Each path is a new rotation, seen through one point. The rows after it are directions, each followed by how far the rotation turns it, in deg/step (0 if it stays put).
Each turn is a multiple of 5 degrees from 10 to 175, or 0.
Each row of a path follows its step; steps can be skipped.
Path 1:
step 1: [ 2.02  1.73  0.29  1.12  0.10 -1.75 -0.13  0.98 -4.72 -0.22  0.78  1.90
  2.09  1.04 -0.28  1.66 -0.66  2.47 -0.73  2.96 -3.01 -1.14  1.32  2.16
 -0.12  1.00 -1.97 -1.62  1.89  0.04  1.65 -1.14 -0.53 -0.92 -1.86 -2.77
  0.41 -2.26 -0.74]
step 2: [ 0.56  2.10  0.33 -1.38  1.85  1.89 -3.58 -1.07  0.57 -0.79 -1.12 -1.62
 -0.51 -0.10 -0.04 -0.40  0.75 -0.99 -1.80  4.03 -3.02 -2.68 -1.57  0.65
 -0.10 -1.02 -1.09  0.03 -1.15 -4.00  2.21  0.23 -0.22  3.40 -0.59  0.68
 -0.93 -1.42 -0.28]
step 3: [-1.27  0.40  1.46  2.06 -3.47 -1.16  0.48  1.85 -1.96 -0.17 -0.76 -0.66
 -1.56 -1.68 -0.53  0.72  2.16  1.00  1.15  4.38 -0.43 -1.26 -1.15  0.44
  0.78  3.07  0.98  0.64  1.19 -0.24  3.57 -0.84 -1.60  0.89  2.89  2.25
 -0.29  1.89  0.27]
step 4: [ 3.03  1.83 -3.09 -0.38  0.25 -0.36  0.33 -1.13 -0.01 -2.07  0.35 -1.03
 -0.37  0.55  0.30  2.34  0.67 -0.30 -0.33  1.00 -1.90  0.95 -0.49  2.65
  0.21  1.91  0.74  0.87 -1.03  0.78  2.68  2.50 -3.99 -2.53  0.57 -0.43
 -1.70 -0.33 -4.17]
step 5: [ 1.43 -0.98  0.26 -0.28  1.42  1.88 -1.33 -1.72 -2.27 -3.00 -1.11  1.34
  2.77 -1.49  0.71  2.33  2.19 -2.00 -4.01  1.29 -0.19 -0.82 -1.93  0.86
  0.26  1.68  2.75 -0.78  1.15 -1.48  1.03 -3.32  0.56 -1.84  0.29  1.70
  0.36 -0.28  0.50]
step 6: [-1.90  2.22  0.95 -0.50  1.15  0.84  0.93 -0.18 -1.99  0.68  2.14 -2.00
 -1.20 -1.83  2.12 -0.45  0.09 -0.24  0.57  0.72  3.61 -2.82 -2.18 -0.52
  1.08 -0.65  1.26 -1.23  0.43 -2.82  1.03  0.08 -1.67 -1.32 -0.16  3.07
 -1.11  0.13 -4.41]
step 7: [ 0.76  2.20  3.44  0.14 -0.88 -2.75  2.10 -2.03 -0.74 -0.30  2.79 -0.88
 -0.21  0.74  0.54 -0.27  2.61  0.93 -1.63  1.55 -1.05  2.47  0.20  1.99
 -2.20 -0.62  3.50 -1.07  1.25  0.96 -0.04 -0.71 -3.24 -1.39  0.69  0.45
  2.41 -1.94 -0.71]
step 8: [-0.38  1.24 -1.23 -0.29 -0.87 -1.25  0.94 -3.79 -0.12 -2.22  0.03  2.12
  0.53  1.69  1.50  2.06  0.20 -1.26 -2.99  1.83  1.47 -1.94 -1.64  2.47
 -0.66 -0.93 -3.13 -1.55 -1.42  0.99 -1.07 -0.60 -0.65  1.95 -2.47  2.83
 -0.58 -2.35 -1.03]
step 9: [-2.12  0.41  0.99  1.26 -1.11  0.32 -0.75  1.45 -2.26 -1.49  1.82 -1.32
  1.49  0.21 -0.06 -1.50  4.94 -2.07  1.15  1.23 -0.93 -3.24 -1.07 -1.43
 -1.18  1.93 -1.48 -2.51  2.38 -0.09  0.23 -0.73  0.43  0.40 -2.90 -0.29
  2.25 -1.26 -1.88]
step 10: [-0.14  5.36  1.82  0.15 -0.67 -2.56  0.49  1.38  1.38 -2.35 -0.89 -1.00
  0.49  1.83 -0.63 -0.99 -0.53 -0.82  2.20 -0.29 -0.56  1.08 -4.00  3.13
  0.71  0.35  0.29 -0.10 -0.52 -2.62  1.85  1.78 -0.24  1.70  0.11  0.96
  1.54 -1.76 -1.31]
Speeds:
[ 0.43 -0.78 -0.36 -0.44  1.05 -0.91  0.15 -0.39 -0.26 -0.84 -1.27  0.81
  0.01 -0.13 -0.25  0.21 -0.09  0.29 -1.02  0.29 -0.30 -0.73 -0.33 -0.07
 -0.55 -0.46 -0.37 -0.11 -0.69 -0.19 -0.75 -0.27 -0.62 -0.33 -0.63 -0.91
  0.06  0.34  0.09] : 110
[-0.28  1.02 -1.37 -0.66  0.63  0.15  0.20 -0.62  0.51  0.24 -0.56 -0.30
 -0.49  0.73  0.04  0.21 -1.10 -0.34  0.42 -0.28  0.65 -0.10 -0.13  0.04
  0.21 -0.19 -0.32  0.00 -0.72 -0.71 -0.02  0.63 -0.37  0.79 -0.07  0.50
 -0.60 -0.33 -1.03] : 175
[ 0.01 -0.89 -0.46 -0.07  0.52 -0.69  0.90  0.31  0.13  0.25  1.07 -1.72
 -0.04 -0.01  0.33  0.45 -0.41 -0.76 -0.31 -0.13  0.43  0.32 -0.52  0.50
 -0.39  0.10  0.12 -0.67 -0.09 -0.15  0.32 -0.94 -0.21  0.19 -0.46 -0.31
 -0.56  0.10  0.90] : 40
[ 0.57 -0.92  0.30 -0.18 -0.28  0.40 -0.54  0.28 -0.05 -0.66  1.06 -0.59
 -0.56  0.07  0.94  0.24 -0.43 -0.07  0.20  0.46 -0.06 -0.48  0.19  0.07
  0.69 -0.75 -0.24 -0.31 -1.04  0.44 -0.11  0.52  0.42  0.05  0.07 -0.82
  0.69  0.36 -1.41] : 155
[-0.51  0.46 -0.56  0.54  0.67 -0.62 -0.22  0.63 -0.89  0.43  0.81  0.28
 -0.01  0.14 -0.38 -0.41  0.15  0.53  0.87 -0.75 -0.33 -0.71  0.46 -0.42
 -0.69  0.35  0.33 -0.92 -0.02  0.72  0.49  0.23 -0.76 -0.42 -0.24 -0.54
 -0.57  0.69 -0.81] : 130
[ 0.39  0.27 -0.20 -0.80 -0.49 -0.10 -0.30  0.23  0.43  0.19  0.02  0.54
  0.00  0.33  1.44 -0.67  0.15 -0.07 -0.56 -0.48  0.80  0.63 -0.68 -0.44
 -0.48 -0.28 -0.06 -1.07  1.04  0.54 -0.62 -0.28 -0.69  0.01 -0.43  0.59
  0.73  0.57 -0.38] : 35
[ 0.16  0.53 -0.42  0.58 -0.16 -0.26  0.28 -0.46 -0.60  0.70  0.54 -0.22
 -1.01  0.35  0.51 -0.46  0.69  1.35 -0.73  0.15 -0.63 -0.14  0.27  0.13
  0.40 -0.25  0.12  0.38 -0.02 -0.06 -0.89 -0.56  0.64  1.20 -1.07  0.02
 -0.21 -0.29  0.04] : 55
